One turning vector, and how many steps it has turned:
The counts run from 0 to 321.
-0.49 -1.89 -1.43 +1.96 +0.69 +1.36 -0.04 -0.49 +0.57 +1.28 -1.22 +1.85 +0.30 +2.16 +1.46 +1.32 +1.34 +0.15 -0.43 -0.92 -0.31 +1.76 +1.01 +1.58 +3.04 -0.75 -1.38 +0.44 -1.69 +1.54 +0.84 -0.17 -3.07 +1.08 +2.83 +0.43 +0.25 +0.69 => 77
+0.00 -3.60 +0.04 +0.87 +0.74 +0.23 +0.74 +0.17 +1.14 +1.61 -1.83 -0.45 +0.40 +1.77 +1.93 +1.42 +0.35 +1.14 -0.47 -0.99 -0.70 +1.04 +0.43 +1.38 +2.22 -0.18 -1.61 +1.01 -0.17 +1.08 +1.99 +0.64 -4.06 +1.58 +1.60 -0.59 -0.10 -0.90 => 78
-0.75 -1.21 -1.16 -2.19 -2.14 +0.53 -0.11 -0.02 +0.56 +0.48 +1.53 -0.92 +0.46 +0.66 -1.52 -1.76 +0.52 -0.48 -0.66 +1.03 -1.08 +1.36 -2.93 +2.47 +1.60 +0.09 -0.36 +0.25 -3.17 +0.94 -1.76 -0.29 -1.91 +0.39 -0.39 -1.58 -0.71 +2.64 => 179
-0.32 +0.03 -0.42 -0.35 -0.08 +2.29 +0.33 -1.33 -0.41 +2.46 -0.06 +1.62 +1.56 +0.76 -1.68 -2.09 +0.75 -0.69 +0.24 -1.10 -0.12 +1.72 +0.50 +0.48 +3.44 +0.46 -0.67 -0.10 -2.30 +2.66 -0.76 -0.04 -1.75 +2.61 +0.82 -0.02 -0.33 +2.99 => 299
+0.10 -1.07 +0.38 -1.91 -0.22 +0.47 +0.29 -0.57 +1.16 +1.85 -1.59 +0.12 +2.10 +0.38 -1.64 -1.54 -0.05 -0.58 +1.03 -0.94 -1.47 +1.57 +0.74 -0.84 +3.04 -0.44 -0.92 -0.04 -0.55 +1.61 +1.56 +0.75 -2.66 +4.37 +0.26 -1.34 +0.04 +0.86 => 254
+0.52 -2.31 +0.40 -0.76 -1.15 +0.76 +0.95 +0.38 +0.29 +2.48 -1.35 -1.63 +0.52 +2.35 -2.42 +0.84 -0.48 -0.39 +1.07 -0.49 -0.52 -0.13 +0.51 +2.53 +2.93 -1.36 -0.10 -0.19 -1.63 +1.99 -1.68 +0.08 -1.67 +0.56 +1.34 -3.28 +0.19 +1.67 => 260
-0.71 -2.25 +1.02 -1.44 -0.12 +0.11 -0.09 -0.33 +1.59 +2.25 -0.73 -2.13 -0.01 +0.01 -0.18 -0.19 +0.82 -0.49 -0.34 -0.40 +0.04 -0.96 -0.32 -0.14 +3.76 -1.67 +0.52 +2.01 -1.02 +1.88 +0.02 +0.79 -4.29 +1.99 +0.22 -2.48 -0.19 +0.24 => 232
-0.82 -1.27 -0.56 -1.28 -0.12 +1.97 +0.31 -1.63 -0.05 +2.41 -0.26 +1.36 +1.92 +0.59 -0.98 -2.17 +1.73 -0.07 +0.37 -1.05 -0.27 +1.48 -0.22 -0.33 +3.61 +1.04 -0.21 +0.77 -2.10 +1.78 -0.01 +0.21 -2.84 +2.55 +0.28 +0.32 -1.18 +2.38 => 184
+0.34 -3.20 -0.38 -2.17 -0.53 +0.22 +0.59 -0.51 +0.82 +0.98 -0.99 -0.20 +1.99 +0.46 +0.73 -1.98 +1.02 +1.39 -0.26 +0.52 -1.86 +2.10 -1.38 +1.30 +1.30 +1.10 -0.90 +1.45 -0.94 -0.41 +1.05 +1.03 -3.37 +1.48 -0.78 -0.22 -1.89 +0.72 => 292
+0.01 +0.41 +0.35 +1.89 -0.47 +0.52 -0.59 -0.84 +2.33 +0.10 -0.64 +0.52 +1.27 +1.03 -0.56 -1.00 -0.26 -1.64 +0.40 +0.48 -1.26 +0.27 +1.02 +0.77 +4.00 -0.46 -0.36 -0.97 -0.67 +1.24 +1.18 +0.55 -3.36 +3.90 +0.15 -0.27 +1.02 +2.20 => 209
-1.93 -2.93 -1.15 +0.32 +0.17 -0.26 -0.61 -0.31 +1.93 +0.55 +1.09 +0.35 -0.87 +1.61 -0.29 +0.46 +1.12 +0.08 +0.57 -1.32 +0.58 +1.08 -1.72 +0.03 +2.90 -0.50 -0.38 +0.84 -3.08 +1.11 +0.51 -0.44 -3.81 +1.36 +1.99 -1.02 +0.67 +0.23 => 142
-0.36 -2.76 -0.97 +0.90 -1.15 -0.70 -0.95 +0.19 +0.79 +0.04 -0.17 +0.85 -0.28 +1.87 +2.21 +1.13 +1.09 +0.81 -0.50 +1.21 +0.55 +1.01 -1.53 +2.37 +1.93 -0.79 -1.08 +2.08 -3.03 +0.61 -0.24 -0.53 -2.81 -0.18 +1.97 -1.46 -0.49 +1.37 => 240
+0.24 -2.38 +0.13 -0.54 -1.13 +0.34 +0.29 -1.30 +1.64 +0.45 -0.53 -0.31 +1.48 -0.30 +0.35 -2.24 +0.45 +0.38 -0.52 +1.42 -1.38 +0.45 -2.12 +1.76 +2.14 +1.76 -0.09 +1.00 -0.83 -0.21 +0.50 +0.74 -3.94 +1.54 -1.68 -0.07 -1.70 +1.75 => 248
-1.10 -0.68 +0.78 -0.65 -1.09 -0.34 -0.67 -0.44 +0.85 +1.43 +1.19 -0.43 -0.90 +0.86 -1.81 -1.22 -0.18 -0.77 +0.13 +0.18 +1.09 -0.73 -1.34 +0.71 +3.14 -0.35 -0.13 +1.17 -2.23 +2.94 -1.44 -0.19 -2.46 +2.02 +0.01 -2.93 -0.37 +2.88 => 277
-1.01 -0.78 +1.45 -0.09 -0.87 +0.04 +0.02 +0.18 +1.73 +1.82 +0.37 -2.68 -0.27 -0.19 -1.68 -1.72 -0.36 -0.81 -0.67 +0.03 -0.45 -1.48 -1.36 +1.15 +2.98 -0.22 -0.44 +0.60 -0.35 +2.71 -0.59 +0.97 -3.68 +2.24 -1.28 -2.48 -0.94 +1.78 => 161
+1.98 -0.58 +0.25 +0.19 -2.28 +0.49 +0.03 +0.21 +0.44 +0.28 -2.40 +0.06 +1.83 +0.83 +0.91 -0.47 -0.33 -0.70 -0.78 +2.35 -2.57 +0.75 +1.11 +4.04 +2.04 -1.63 -0.35 +0.87 -0.76 +0.31 +0.40 -0.18 -2.60 +1.85 +0.12 -1.83 -0.31 +2.02 => 128
+0.98 -2.09 -1.01 +0.55 -1.02 +0.60 +0.53 -0.85 +1.68 +0.48 -1.03 +0.48 +2.24 +1.13 +1.24 -1.11 +0.67 +0.99 -1.20 +1.32 -2.85 +2.09 -0.70 +2.64 +1.69 +0.93 -1.37 +0.08 -0.71 -0.89 +1.61 +0.83 -3.27 +1.99 -0.27 +1.11 -1.20 +1.55 => 291
-0.93 -3.69 -0.06 +0.42 +0.68 -0.18 +0.52 +0.06 +2.51 +0.98 -0.29 -1.34 -0.54 +1.72 +0.28 +1.51 +0.39 +0.12 +0.05 -0.83 -0.96 +0.12 -0.63 +0.65 +3.42 -0.69 -0.80 +0.05 -1.21 +0.66 +1.04 +0.68 -4.59 +1.65 +1.30 -1.51 +0.65 -0.82 => 258
+0.56 -1.45 -0.24 -1.05 -0.66 +0.91 -0.05 -0.32 +1.24 +0.99 -2.16 +0.06 +2.06 +1.47 -1.60 +0.32 +0.12 -1.09 +1.64 +0.10 -1.60 +0.77 +2.23 +0.97 +3.64 -2.03 +0.37 -0.28 -0.87 +0.25 +0.92 -0.20 -2.62 +3.03 +1.20 -1.84 +1.14 +1.19 => 30
-0.39 -3.14 +0.01 +2.46 -0.73 -1.40 -0.08 +0.53 +2.07 -0.23 -0.32 -0.97 -0.85 +2.51 +0.15 +1.38 -1.27 +0.42 +0.78 +0.75 -0.91 +0.41 -1.60 +2.77 +1.27 -0.28 -2.08 -0.37 -1.07 +0.73 +0.80 +0.21 -3.62 +0.81 +0.64 -2.35 -0.10 +0.50 => 285
-0.22 -2.07 +0.64 +0.65 +0.42 -0.47 -0.28 -0.78 +1.79 +0.47 -1.65 +0.72 +1.05 +0.59 +0.43 -1.20 +0.77 -0.21 +0.94 -0.29 -0.41 +0.18 +0.81 -0.66 +3.24 +0.05 -1.05 +1.26 -0.01 +1.06 +2.18 +0.87 -4.42 +3.99 -0.35 -0.59 -0.30 +0.83 => 95
-0.80 -3.52 -0.53 +1.17 +0.20 -1.57 -0.65 +0.35 +1.39 -0.13 +0.22 +0.73 -0.58 +2.40 +1.05 +1.22 +0.07 +0.72 +0.98 -0.38 +0.56 +1.61 -1.21 +1.47 +1.54 -0.42 -2.25 +1.10 -2.00 +1.29 +1.02 -0.30 -3.40 +0.95 +2.04 -1.89 -0.13 +0.23 => 284
-0.79 -0.74 -0.68 -0.19 -0.43 -1.08 -0.60 +0.05 +0.75 +0.30 +0.35 +1.80 +0.89 -0.17 +2.83 -2.15 +1.52 +0.66 -1.56 +0.73 -0.64 +2.73 -1.14 +0.87 +1.42 +0.14 -2.07 +1.89 -2.30 +1.84 +1.20 -0.43 -2.86 +2.49 +0.47 +0.90 -1.53 +1.37 => 202
+0.73 -0.63 -1.14 +1.49 -1.03 +0.17 +0.34 -0.36 +1.23 -0.30 -0.22 +1.02 +1.08 +1.66 +1.10 -1.39 -0.42 -0.04 -0.75 +0.78 -3.12 +2.77 -1.07 +3.61 +1.14 +0.41 -3.01 -1.35 -1.60 +0.58 +1.38 +0.31 -2.06 +1.94 +0.81 +0.41 -0.36 +1.90 => 290
-1.23 -1.15 -1.18 +0.63 +0.96 +1.61 -0.36 -1.22 +0.39 +1.68 +0.17 +1.92 +0.21 +0.84 +0.71 -0.52 +2.02 -0.22 -0.38 -1.27 +0.24 +1.82 -0.01 -0.21 +3.46 +0.42 -0.89 +0.50 -2.62 +2.35 +0.47 +0.03 -2.74 +2.15 +2.16 +1.22 -0.04 +1.12 => 300
-0.90 -3.37 +0.09 -2.70 -0.49 -0.84 +0.79 -0.31 +0.35 +1.54 +0.27 -1.02 +0.89 +0.42 -1.04 -2.31 +0.12 +1.19 -0.26 -0.52 -1.01 +2.03 -2.46 +1.38 +0.90 +1.64 -1.71 +1.02 -2.09 +1.22 +0.00 +0.09 -2.48 +1.24 -0.43 -1.47 -1.98 +0.84 => 293
+1.05 -3.00 +0.66 -0.80 -0.77 +0.07 +0.42 +0.27 -0.92 +1.73 -2.98 +1.02 +2.04 +1.28 +1.21 -0.27 +0.96 +1.66 -0.07 +0.74 -0.33 +1.61 +1.36 +2.00 +2.09 -0.38 -1.35 +2.79 -1.03 +1.34 +0.34 -0.39 -2.58 +0.70 +0.59 -1.22 -1.18 +1.08 => 309
+0.16 -3.81 +0.85 +0.38 +0.22 -0.33 +1.48 +0.42 +0.67 +2.40 -1.70 -1.27 +0.17 +1.75 +0.29 +0.74 -0.77 +1.38 +0.24 -0.56 -0.91 +0.24 -0.06 +2.68 +2.12 -0.09 -1.91 +1.07 -0.21 +1.42 +0.45 +0.49 -3.33 +0.34 +0.39 -2.32 -1.07 +0.14 => 79
-1.03 -2.41 +0.88 -0.18 +0.20 -0.40 +0.03 -0.62 +1.86 +1.13 -0.04 -1.08 +0.33 -0.90 +1.35 -1.16 +1.02 +0.16 -1.11 +0.14 -0.38 -0.68 -1.22 -0.27 +3.17 +0.36 -0.44 +1.74 -0.40 +1.50 +1.40 +1.12 -5.09 +3.15 -0.83 -1.04 -1.08 +0.53 => 275
-1.28 -2.19 +0.05 +1.27 +0.69 -0.60 -0.30 +0.48 +2.70 +0.50 +0.61 -1.57 -1.30 +2.05 -0.91 +1.43 -0.34 -0.40 +0.22 -1.37 -0.77 +0.01 -1.31 +0.70 +2.90 -1.43 -1.31 -0.68 -1.12 +1.44 +1.10 +0.45 -3.98 +1.89 +1.40 -2.20 +0.90 -0.54 => 143
+1.05 -1.33 -0.25 -1.82 -1.94 -1.56 +0.06 +0.53 -0.65 +0.82 -1.86 +0.82 +1.63 +1.57 -0.53 -1.17 -0.83 +0.32 +1.21 +0.34 -1.85 +2.54 +0.91 +2.69 +0.51 -1.26 -2.41 +0.93 -1.21 +1.56 +0.57 -0.93 -0.67 +2.19 +1.35 -2.99 -0.22 +1.70 => 173
